In the data rows, the value 128 means zero.
Every row has a hidden score from 0 to 40. What is each row's score? 20 is about the middle. The score is a weighted sum of the row's numbers plus the product of two more (or one squared), each taken from its middle value.
[134 135 134 151 143 147 135 137 122 162 148 161 128 123 133 121]: 31
[145 140 126 127 138 126 131 105 147 119 119 121 136 158  82  96]: 19
[122  80 119 162 170 158  88 140 122 111 126 112 161 160 107 115]: 35
[119 142  95 126 153 117 118 145 123 130 117 148 124 110 132 149]: 12
[110 132  91 137 150 136 109 167 108 139 145 140 122 108 142 172]: 14
[139 145  99 151 197 177 117 127 157 156 126 129 140 144 102 104]: 11
[118 129 111 144 148 137 121 175 109 152 154 148 108 104 136 170]: 15
[150 113 129  92 133  94 142 156 114  99 144 118  70 144 171 124]: 31
[141 116 141 119 107 132 121 121 113 111 113  91 127 126 133 118]: 25
[122 125  86 103 106 113  91 121 166 115 163 137 161 119 149 153]: 16
[113  88 115 128 174 119 110  98 145 121 107 160 184 133 127  78]: 14
[112 114 122 155 151 152  90 144 130 123 122 106 157 157 116 120]: 19
[100 145 130 116 117  82 168 129 158 111 108 125 104 177 144 145]: 25
[127 142 123 123 136 107 159 164  90 116 119 133  61 104 134 147]: 24
[142  87 123 133 130 174  92 112 132  94 138  88 162 170 133 109]: 21
[104 125 203 161  99  90 184 183 103 160 155 148 103 145 149 152]: 22
[123 121 139 137 129 150 121 138 111 157 146 126 134 128 126 120]: 27
[118 169 122 163 125 148 156 107 107 122  77 149 101  91  91 155]: 23
[149 140 133 107 114 136 131  96 157  95 123  96 114 170  97 110]: 23
[144 166  89 144 169 169 115 100 133 134  93 138 125 107  78  99]: 12
[143 116 100 122 137 157  79 132 153  86 142 103 135 157 130 133]: 22
[126  65 147 118 129 109 124 146 126 145 148 146 156 116 179  95]: 20
[124 138 104 138 139 161 109 118 123 115 113 105 126 130  97 146]: 20
[108 122 166 143 120  79 153 131 135  80  94 133 120 168 121 121]: 35
[144 107 120 132 141 151 128  88 145 113 118 132 130 144 118  87]: 23
[135 143 137 131 130 130 142 158 130 174 163 152 100 122 139 133]: 25
[123 105 119 146 151 163  89 152 123 120 151 108 156 151 133 150]: 14
[120 100 153  98 107  96 164 149  99 134 147 112  99 133 156 126]: 33
[121 137 150 145 112 130 138 172 113 166 169 153  96  99 162 168]: 19
[126 128 109 115 106 138  98 131 137 125 147 104 146 138 128 152]: 16
[114 139 130 122 130 109 135 149 126 152 132 137 125 112 147 146]: 12
[126 120 115 124 123 128 102 157 169 121 178 150 135 131 163 160]: 17
[147 199 109 114 118 123 147 121 144 124 116 130  85 121 103 143]: 16
[118 104 149 172 136  78 132 156 114  99 123 177 144 151 113 132]: 28
[104 107  70 175 223 179  70 151 120  82 121 112 178 164  82 118]: 17
[137 148 154 132  97 147 155 109 129 123 123 139 103 124 130 124]: 26
[126 110 112 101 110 142 106  97 178  96 153 112 165 149 156 111]: 27
[114  74 117 121 158 133 107 127 134 125 121 151 172 123 151  88]: 17
[135 145 119 126 148 134 127  97 154 107 112 115 136 162  81 103]: 18
[126 134 124 132 139 138 126 131 131 141 138 109 116 145 112 123]: 20
[119 159  92 126 144 131 110 184 122 136 153 156 100  93 141 184]: 13
[115 104  99 157 162 164  72 152 112 126 142 107 168 147 125 147]: 13
[132 110 110 109 106 131 102 104 183  92 155 127 149 143 154 118]: 22
[161 116 137 132 134 138 135  98 133 112 136 131 131 139 121 103]: 22
[134 143 119 154 147 152 130 149 132 149 148 177 113 114 125 122]: 24
[118 132 159 175 118 135 155 125 112 136 128 143 130 114  96 118]: 20
[117 122 101 107 129 108  80 122 169 111 138 140 162 143 148 136]: 12
[163 147 151 121 108 149 136 132 149 166 154 140 123 117 117 105]: 16
[ 87 140 136 152 144  71 158 144 133 122  98 138 124 172 112 151]: 30
[118 120 133 156 154 165  77 182 123 126 154  98 146 148 125 141]: 13
[129 144  91 119 122 137  85 155 150 128 152 116 138 124 133 162]: 16
[129 141 120 118 131 139 136  93 140 144 126 136 138 120 109 121]: 20
[146 146 164 101  75 122 149 122 146 172 165 137 111 110 138 122]: 29
[128 112 130 147 121 130 143 182 108 149 156 142 112 114 153 152]: 25
[118 122  90 126 178 117 140 132  82  98  86 119 102 123 116 125]: 22
[119  96 104 102 111 129  84  99 165  84 138 104 175 155 156 118]: 20
[106 180 116 166 122 147 163 107  96 133  78 140 113  88  94 139]: 13
[159 146 105 114 145 126 141  91 152 127 138 148 136 131 129 102]: 37
[107  86 149 109 151  96 146 148  84 118 109  93 122 160 145 121]: 22
[144 133  88 134 143 152  80 142 163 109 151 120 122 143 141 131]: 22
[132 132 130 147 118 118 139 158 119 166 138 141 100 115 141 142]: 30
[147 131 134 108 105 133 123 126 132 117 120  96 110 117 139 119]: 28
[118 128 102 140 144 165 110 122 112 122 110  91 148 131 114 137]: 16
[137 105 134  96 119 159 139  85 149  91 124  84 149 173  88  69]: 33
[135 139 164 117  86 139 157 125  83 152  96  76  98  85 129 145]: 31
[137 127 134 148 147 143 124 144 114 151 150 145 116 118 128 121]: 23
[118 144  75 138 147 165  84 133 134 111 106 105 135 127 101 150]: 32
[142 110 111 106 135 144  86 115 131  80 118  80 153 172 139 152]: 14
[135 104 120  89 117  95 105 100 139 109 108 140 170 114 150 117]: 12
[103 107 140 114 144 140 104 125 133 124 121  78 163 173 123 125]: 14
[117 151 126 161 135 153 134 148 115 135 117 145 128 114 118 146]: 12
[128  90 160 110 119 109 149 122 146 160 142 157 149 126 168  81]: 22
[140 117 122  95 132  98 160 163 127  96 129 117  77 154 171 127]: 30
[109 146 133 167 141 119 135 116 109 122  95 149 144 122  89 135]: 12
[113  71 153 155 134 143 103 117 119 151 137  82 156 175 120 121]: 33
[119 174 139 143  87 142 156 110 129 138 118 159 109 101 117 158]: 17
[151 105 128 109 122 113 153 146 107 101 143 119  98 139 162 116]: 32
[125 100 112 114 152 121 119  78 121 113 105 163 167  93 129  90]: 23
[146 167 127 133 123 145 146 107 123 154 122 154 108  95 114 137]: 17
[164 150 117 122 137 138 105 118 150 142 133 120 133 131 114 107]: 12
[ 95 123 166 175 127  96 169 172 108 144 139 153 110 154 149 155]: 20
[104 135  61 131 131 141  86  93 152  89 113 142 164 118 130 141]: 15
[116 171  87 154 139 139 139 111 105 111  77 144 109  82  95 157]: 23
[135 163 104 135 120 136 135 142 111 126 126 151  96  67 135 177]: 14
[147 176  97 134 162 170 118 109 140 142 103 147 123 112  87  97]: 15
[111 164 123 165 138 151 140 148 115 140 111 157 118 113 115 154]: 11
[134  92 132  89 116 106 121  91 154 137 146 150 168 112 156 102]: 21
[120 166 137 165 113 137 161 104  87 140  90 135 118  85  98 142]: 12
[142 163 133 121 117 146 113 124 150 150 133 130 125 122 105 107]: 15
[121 133 129 136 135 110 139 154 129 144 153 145 109 113 149 155]: 17
[131 108 120 115 127 126 131 105 128 139 114 161 137  85 144 103]: 16
[140  85 153 102 125 109 156 136 113 116 135 105  98 151 170 109]: 28
[122  92  99 121 172  98  98 120 148 134 122 168 175 128 144  71]: 15
[132 101 136 116 138 117 160 144  59 112 111 115 110 120 138 129]: 27
[137 140 155 118  91 134 150  84 156 127 126 113 120 149  94 127]: 21
[129 145 105 134 120 138 126 140 108 130 130 153 116  75 130 162]: 14
[132 167 107 148 134 148 138 102 140 107  99 141 115 125 103 124]: 16
[ 93 105 175 176 117 113 145 159 107 128 116 143 121 160 137 140]: 26
[127 111 111 125 141 118 150 143  74 104  96 121  96 110 131 142]: 30
[133 111 139 103 106 105 131  99 154 137 147 159 159 104 151  97]: 25
[115 101 114 141 155 133  83 135 127 111 127 100 157 162 104 133]: 25
[ 94 127 129 166 150  94 140 168 106 127 118 156 135 155 141 156]: 15
[128 113 101 104 110 133  97 115 187  93 159 129 152 141 164 115]: 23
[113 189 122 158 116 155 164 111 108 134  90 147 106  89  99 160]: 11
[131 100 146  97 104 109 135 104 151 151 154 156 147 106 156  97]: 26
[147 165 130 121 102 144 147 127  99 161  92 121  96  87 125 146]: 16
[133 135 123 131 100 117 100 130 152  88 161 158 140  96 141 147]: 19
[117  98 114 130 161 137  89 128 125 125 128  84 175 167 118 129]: 15
[118 121 129 107 135 109 155 151 110 119 122 140  95 125 149 151]: 20
[155 133 119 124 117 145 115 123 134 113 119 120 112 116 125 117]: 28
[112 133 158 145 110  93 176 144 140  98 115 145 102 167 134 129]: 29
[127 100 109  95 129 114 115  97 151 120 128 152 169 104 144 100]: 17
[ 98 110 162 149 102  73 173 132 115 109 123 134 132 159 126 146]: 27
[138 147 169 126 101 120 143 151 143 149 169 115  96 141 125 149]: 19
[127 193 116 146 111 141 151 121 106 137  93 151 106  79 115 170]: 7
[140 116 101 114 135 140  86 141 129 110 137  90 143 159 141 114]: 20
[141 152 143 122 109 130 150 117 118 161 135 145  98  93 121 130]: 20
[127  98 104 113 138 118 114  95 126 114 101 154 165  99 139 109]: 15
[ 95 111 160 170 143  81 161 137 116 113  86 150 144 169 116 135]: 37
[149  77 172  92 101 115 137 106 149 125 149 140 137 121 183  80]: 26
[119  97 118 144 166 139  83 124 126 106 118  96 180 165 113 122]: 16
[136 145 121 121 122 135 139  91 120 111  84 103 125 140  88 126]: 21
[141 149 138 123 119 125 145 165 127 182 161 149  93 116 139 146]: 17
[129 111 130 144 151 155  91 146 131 115 141 106 168 161 120 124]: 14
[139 130 129 134 145 159 114  92 139 141 107 119 161 134 102  89]: 11
[138 143 110 122 135 146 102 137 162  98 141 109 124 147 134 135]: 18
[120 112 146 111 124  94 142 146  98 100 120 113  96 123 135 142]: 24
[125 122 131 136 119 145 113 169  96 159 170 139 130  94 161 163]: 28
[112 142 141 160 104 144 149  90 109 119 101 134 134 112  91 143]: 16
[172 155  86 146 159 155 114 109 159 144 138 134 125 123 113 115]: 19
[124 128 100 133 136 156 103 141 117 143 159  82 129 115 107 141]: 21
[131 145 160 124 117 141 162 147 131 179 160 130 105 126 148 130]: 33
[119 111 157 141 110 119 153 144 109 149 148 138 125 115 140 130]: 21
